One turning vector, and how many ticks it has turned
The counts run from 0 to 349.
[ -1  -8  -2  -9  23   7  -6   4 -31  10 -16  -9  -8  -4 -24   0   5  20
  -9  -1 -14  -8 -11  11   1   1  -6  12 -14  -3   5   6  13  -1   3 -10
 -16 -16   1   0 -10   7  18  -3   3   7 -12 -13  22   9   8   7 -12  19
  19  -8  16 -27 -12] | 217
[ -6   7   4 -21   7  -9  -7 -10  -9  11   3   1   9  -8 -18  12 -21   3
 -30   1  -6  -5 -15   6  -4  -2  -5  -7 -13 -16  10  19   2  -5  -5 -12
  -5  -9   8   1   4  12  18   5  -7  -3  -3 -24  43 -12  18  -5   2  -1
   9  -7  -4 -12  -3] | 83
[ -7   0 -18 -12  14   3  10  10  -8  11   9  -1 -12  -1  -2  16 -15  -7
  12 -22   3  -6   2 -27  -9   3 -22 -13  -5   9   1  16  10 -14 -22  -3
  -8  -2   8 -18 -23 -19   2   8   4  -7   2  -2  14 -10   4  33  -1  -2
  15  10  14  -9  16] | 54
[ 11 -10  -5 -14  -3  23  19  11  -6  23   2   3 -10  -9  19  21  -5   5
   4   1   5   3   3 -11   5  11 -18 -25   9  -3 -16  21  -4  -6   8  -3
  -4 -18  19 -26  -1 -21  21   3   3  -1   0  -8  16  -8   7  12  -6  -4
  -8  11   3  -1   4] | 273
[  4 -14   0 -13   2  26 -13  15 -13  14  -8   3   7   4  13  15  10  14
  -6  15 -24  -2  -2  15  -9   2  -2  -7  -4   9 -24   3   9  13  -9   5
  12 -11  24 -22  -5   5  -3  -3  -9 -13  -4 -14  11  12  17  15 -17   9
  -3  -6  19  13 -24] | 101
[ -1   3   6   7  -4  10  -3   6  -7   6  -7   3 -11  -6  25  -2  -5   4
  -8  -8  -3  19  -3   3  -5 -16 -20  -5 -11 -20 -22  10  -6   3   0  14
  11 -14   1 -30   7 -25 -12 -14  -7 -25  -2  -9  18  -4  25   9  11  -6
  12   6  19 -14  -8] | 196
[  1   3  10  -2  11  20  10  19 -10  14 -19 -24 -16 -12  -9 -11   0  19
 -14  -5  -7  -9  -9   3   2  14  -8  -6   8  -6 -21   1  -1   3   2   1
   5 -17  13  -2  -1 -13  26   5  -8 -11   7 -16  28   2  10  -5 -13   4
  17  -6   5 -10 -18] | 144
[  7  -2   7 -14   4   8  19   6 -12  28 -17  -4  -6   5   0  -2  -9  21
  -3   9  -8  -5  -6 -11   9   1 -11 -18  14 -13  -3  23  -3 -21   9 -16
  -3 -12   1  -4 -14   4  26 -10  -9  -8   5 -17  26  -9  12  -9  -3   7
  -3  16   7 -12   4] | 346
[-10  -3 -17   0  10 -16   2   2  -6  10   4  -8  18 -21 -12  -4 -18   7
  -6 -23  -4  12 -15   2 -12 -27  -4 -16 -22   5  14  13  17  -8  10  -5
 -13  -4  -6   3 -13  -6 -14  14   5  -4   8 -21  11   0  16  10  -4  12
   4   4  13  -5 -20] | 297
[-25   4  -5 -23   3  25  10  -3  -4   9  -2   1  -7 -15 -13  27 -13  -8
  -7  -4  -1 -13  -6  -1  -2  -5  -5  -4  -7 -10  -1   2   0  10 -10   1
   2  -8   2 -10  -5  -6   0   7  -7  -2 -21 -33  31  -2   5  28 -14  11
  12  -7  -8   6 -17] | 19
[-14   3 -18 -19   5 -14  -2   6  -6  -3  -1  -7  15  -9 -16  11 -24   7
 -13 -14   0   0  -9   3  -7 -12  -1  -1 -21   2  20  24  20   6 -21 -18
 -19   3  -2  -3 -13  10  -5  13   8  -8  -1 -18  15  -2  16  13   5   2
  13   8   7  -2 -19] | 87
[  3  19  14 -19   0  25   3  12 -24   1 -14   4   6   3  -6  -4  18  13
 -14  15 -14  -3   1   4  11  -4 -14 -26   1   1 -14   0  -2  -2 -17   1
   0  -9  20  -8  -9   6  10  10   2  -6  -6  -5  23   6  18  10 -15   7
  18  10   6  12 -24] | 313
[ -1  -4  -1   1  25   2 -10  -3 -20   2   7  -9 -16  18  -8  -2   5   4
   0  -1 -11  -8  -2   1 -17   6 -13  -5   2  -8 -14  19  10 -16 -21 -20
 -11   3   2 -18 -18  -4   3  -9  -4 -14  12  14  23   0  10   8   6  -6
  24   7  25 -24 -14] | 47
[-15   8  -5 -10  23 -14  -5  -2  -4  16  -9   2  15 -18  -9   5 -23   4
 -18  -8  -3  10 -17  -8  -3 -19   2 -13 -19  -5  17  12   4 -15   6   7
  -2 -11  -8   2   2  -8  -4  10 -10   0  -7 -37  24 -12  17  -1 -18   6
  10  -9   4 -11   2] | 294
[ -9   3   3 -19   5  -6  -6 -15 -12   7   0   3   3 -10 -17  10 -17   3
 -34  -3  -3  -4 -18  12  -4  -4 -10  -7 -12 -16   4  15  -1  -2   2 -16
  -3 -13   4   0   9   8  19   5  -7  -6  -2 -22  41 -14  16  -9   2  -3
  15  -5   0 -20 -11] | 82
[-15  -1   2  -1   2  19  16  10  -7  -1   1   4   5 -24 -12  12  -4  -3
  -4  -8 -13   4  -5  11  -6 -18 -15 -15  -7   5 -18  -3  -1  -1  13   8
  14 -25   4  -1  -6  -6   3   4  -7   0 -12 -26  34  -5   5  28  -5  21
  20   3  -4   0 -18] | 229
[ 11 -35 -13  -9  11   3  11  17 -19  11  -1 -10   4  -4   1  10 -14  36
  -8   2 -12 -10 -17  11   2   2  -2  -6  14   9  -5  20  19   4   0 -19
 -15  -8   3  -1  -5   0  24  -7  -4 -10   3  -5  11  -2  13  -9  13  12
  12  17   9  -9 -17] | 4
[ -4  -9   3  -6   0  21   4 -13 -20  -5  -7  -7 -22   7  -9   6  -1  -7
   2 -13 -11 -16   5  10 -11 -10 -21   0   5  -6 -10  10   4   5 -19 -16
 -11  12  15 -27  -5   8   0  10  -3 -17   3 -13   1   3  21  24 -10  14
   6   2  30  -4 -15] | 184
[ -5  -1  -6 -27   1  19  19   0 -22  14 -14   0  -1  -8 -21   5  -1  15
  -7   3   0  -8  -3  -5  12  -4 -13  -8   7  -2   2  11   3 -15   3 -16
  -8 -12   8  11  -9   4  26   5   2   7 -15 -18  32   3   7   7  -5  14
   6  13 -10  -8 -16] | 9
[  1 -19 -15  -5  25  -3 -11   0 -25  23  -1 -11  -2  -4 -12  -9  -2  22
 -13 -16  -2 -12 -16   2  -2   7   2   0   3   6  -3   9  19 -10  -5 -10
 -18   0   3   5 -13 -12  21  -3   5  -3   7   0  12   5  20 -14   5  10
  12   0  11 -24 -18] | 214
[  1  14 -17 -29  15 -14 -10 -17  -5  19   7  -2 -12  17 -14   1  -4  -6
  -7  -2  -7 -12   3 -14  -1  -7  -5 -13 -10 -24  18  10  10  -8 -11 -15
 -14   9   5 -15 -13  10   5  16  -3 -14   9 -15  10  -3  -1  21  -9  -8
  11   4  18   1   2] | 253
[-15  -4  -3   1   3  17  16  18 -13  -9 -14  -2   3 -23 -19   7  -2   7
   8  -9 -13   0 -10  14  -5 -25  -7   0  -8  10 -12   3   5   6   1   6
  -3 -19  -2  -3  -8  -3  -6   4  -3   1 -14 -22  19   0   8  27  -6  25
  25   5   1  -6 -21] | 227
[-11   3 -17 -10  -3   3   2  16   3  11  -3   1  -2 -16   1   5  -9   1
  -3  -7  -5  -7  -8  -4  -7 -23  15  -9  -7  -3 -12   2  14   7 -12  16
  -8  -2  -7 -11  -8 -19 -28   3 -17 -10   3 -35  -1   2  25  17  -7  10
   8   4  11  18 -29] | 24
[ -9 -13 -10   5  18  -8   7  23 -16   0  -8  -5   7 -19 -21  13 -18   9
   9 -15 -10 -16 -14  -3  -6  -7   9  -2  -1  17  -8   5  23   0 -17   8
 -13  -7  -3  -4 -20  -6   5   9  -4  -3  -8 -23  14  -6  20  16   4  25
  15   1   6  -6 -11] | 224
[-15  -2   0   2   2  23  17  11  -9  -7  -7   0   4 -23 -16   6   0   6
   1 -10 -12   2  -5  12  -5 -24 -11  -8  -8   7 -14   0  -1   4   6   5
   5 -23   2  -1  -7  -7  -3   3  -4   0 -15 -22  28  -3   6  30  -6  22
  26   2   0  -4 -21] | 228
[  3  -4  -8  -2  16 -19 -11 -16 -22  11  17  16 -17   5   1  11 -12 -10
   3  -5  -3 -16  -8  -9   0 -11   8 -20   5 -18  -8   5  11  -7 -13   1
 -23  11  -6 -28  -7 -12   1  -2  -1 -13   1 -11   6  -9  25   7  15   4
  17   3  14  -8   1] | 118
[-10  -3   3  -1  20   0   1  -6 -18   0  -2  10 -15  10  10   4 -10   7
   5   0  -4   9  -6   0  -1 -27 -14  -4  -8 -23   8   7  -1   1  -6  -9
 -21  -5 -21 -24   1  -3 -11 -15  -1 -13 -14 -10  12  -5   8  25   0   3
  36  10  16 -17   1] | 122
[-10 -17  -9   7   7  -4  -1  -1  -7   5  10 -13  19 -16  -7   0 -12  11
 -18 -19 -14  10 -11  24 -24 -23  -7  -9 -20   9   0  14  12   1  10 -10
  -1  -7  -1   1 -12   2 -16   4   3 -10  14 -13  18   4  14   9  -1  10
   6   0  19 -10 -26] | 299
[  5 -13  -4  -1  22   6   1  -4  -8   8   7  -9  -3  15  21  -1   3  13
  -3  15 -13   9  -1  19  -7  -9   0 -27   2 -15  -6   7   7  14   2 -24
 -14  -3  -3 -24   3   1  -1   7  -3 -30  10  -1  12   1   3   9 -11 -17
  17   4  21   3 -31] | 37
[-11   1   0  -4   0  16  10   8  -6   8   4   9   5 -25 -11  15  -5  -4
  -5  -7 -12  -1  -9   4 -10 -15  -9 -22  -1   2 -20  -5   0  -6  12  14
  19 -26   8  -1 -12  -9  -1   4 -11  -1  -4 -26  38 -10   9  21   0  18
  14  -1  -9   7 -13] | 230
[  1 -11  -2  -6  24   3 -12   8 -32  12 -17 -12  -7  -4 -19  -5   6  24
 -10  -9 -12 -12 -16  12  -1   4  -3  12  -6  -2   1  11  16  -6  -5  -9
 -18  -9   0  -2 -10   0  18  -6   3   6  -4  -8  16   9  19  -2  -3  14
  18  -7  19 -29 -16] | 216
[ -4 -10 -23  -9  22 -14  -4  -4  -3   4   6 -11 -11  16  -5   5 -11   0
  -1 -10 -13 -11   2  -7 -17  -7  -7   2  -3  -7   6  15  23   0 -18 -15
  -7  13   2 -17 -14   2  -3   6  -9 -34  14  -9   7  -8   4  22   0  -8
  19   4  22  -9  -8] | 256
[ 10  -7  -3 -13  -4  27  21  14  -7  16  -3   2 -13  -6  20  19   0   3
   6   4   3   7   6  -6   3   8 -22 -22   4  -7 -15  19  -9  -4  11  -6
  -8 -22  18 -25  -4 -13  20   0   8  -5  -5  -7  14  -6   3  21  -6   1
  -4  12  10  -6   6] | 272
[-10  -7  -4 -10   0  12  -4   7 -17   7  -2  -4  -7 -15 -27  15 -12  10
  -7  -9  -5 -28 -15   2  -9   1  11   4   8   2 -16  12  17  -1 -24  -6
 -15   1   4  -3 -21  -1   3  -3 -10   5  -4 -21  19   7  30   6  10  23
   2   2   7   0 -23] | 14
[ -5  -5   9   4  11   4  -4  12  -9  16  -8  -2  22  -6   0   6  -7  18
 -17   4 -22  16 -12  24 -17  -6  -3 -13 -17   5  -1  15   1  -1  12  -3
   7 -22   7  -6  -8  17  -2  -3  -5  -9   0 -19  34   2  15  11 -14  13
   1  -8  16   0  -9] | 302
[ -2  15 -21 -27  -4   8  -1   8  -1  19  -7   2  22  -6  -7   7   0   5
  -6  -6 -11  11  -1  -9  -4 -12  -6  -9 -14  11   2  16  16 -13  -5   6
   8  -7  17   2 -26   2 -13   7   0  -4  -4 -22  22   3  13  22  -3   8
 -10   7   8  16 -11] | 95
[-21   3 -11 -16   5   7   4   3   4  16   4   6  -1 -13  -6  23 -18 -11
  -9  -9   0 -12 -10 -17  -6  -9   9 -14   0  -4 -10  -1   9   4 -11  11
  10  -5   0 -13 -10 -18  -7  10 -13 -12 -10 -38  24 -10  15  18 -10   9
   2  -7 -10  17 -14] | 21
[  5  10 -11 -31   2   1   4  -1  -1  20  12   0  -3   2  -1  -8   0  12
 -18   7  -2  -8  -8  -5   8 -18   8 -36   4 -10   0  -4   4   3 -10  -9
 -26   8  -6  -6  -5  -7  -3  14  -4 -12  18 -18   1   5  12   0  -1  -5
  15  23   6  24 -27] | 244
[-10   6 -11  -7  17 -17  -2   1  -5  17  -8  -1  15 -18 -12   2 -20   4
 -16 -17  -5   9 -16 -11  -1 -24   2 -15 -18   0  20  13   7 -16  10   6
  -8 -11  -7   3  -5  -6  -9  14  -5   4  -4 -33  20  -8  18   4 -14   7
   6   1   8  -8  -3] | 295
[ 20 -21 -29 -21   6  -9  11   3 -12  28  11  -2   8  -8   5  14 -15  19
  -6  -6  -6   0  -9   6   7  -3  -4 -20  -3   2  10  16  13  -6  23 -15
 -17 -11   9  -2 -10  -1  28   9  15  -6  -2  -7  12  -3   1   5  12   9
  -2  10   7  -4   2] | 1
[  5  25   3 -14   0   2   8  14 -11  16 -11 -11 -16 -24 -24  -7   0   2
 -12  -7   2 -15  -6  -7  11   7   5 -16  -6 -15 -15   4   5  -9   1   3
 -13 -18  19  -4 -14  -9  30  23   1   1   5 -22  20  -2  14   4 -10   7
   6  -3   5  -4  -9] | 147
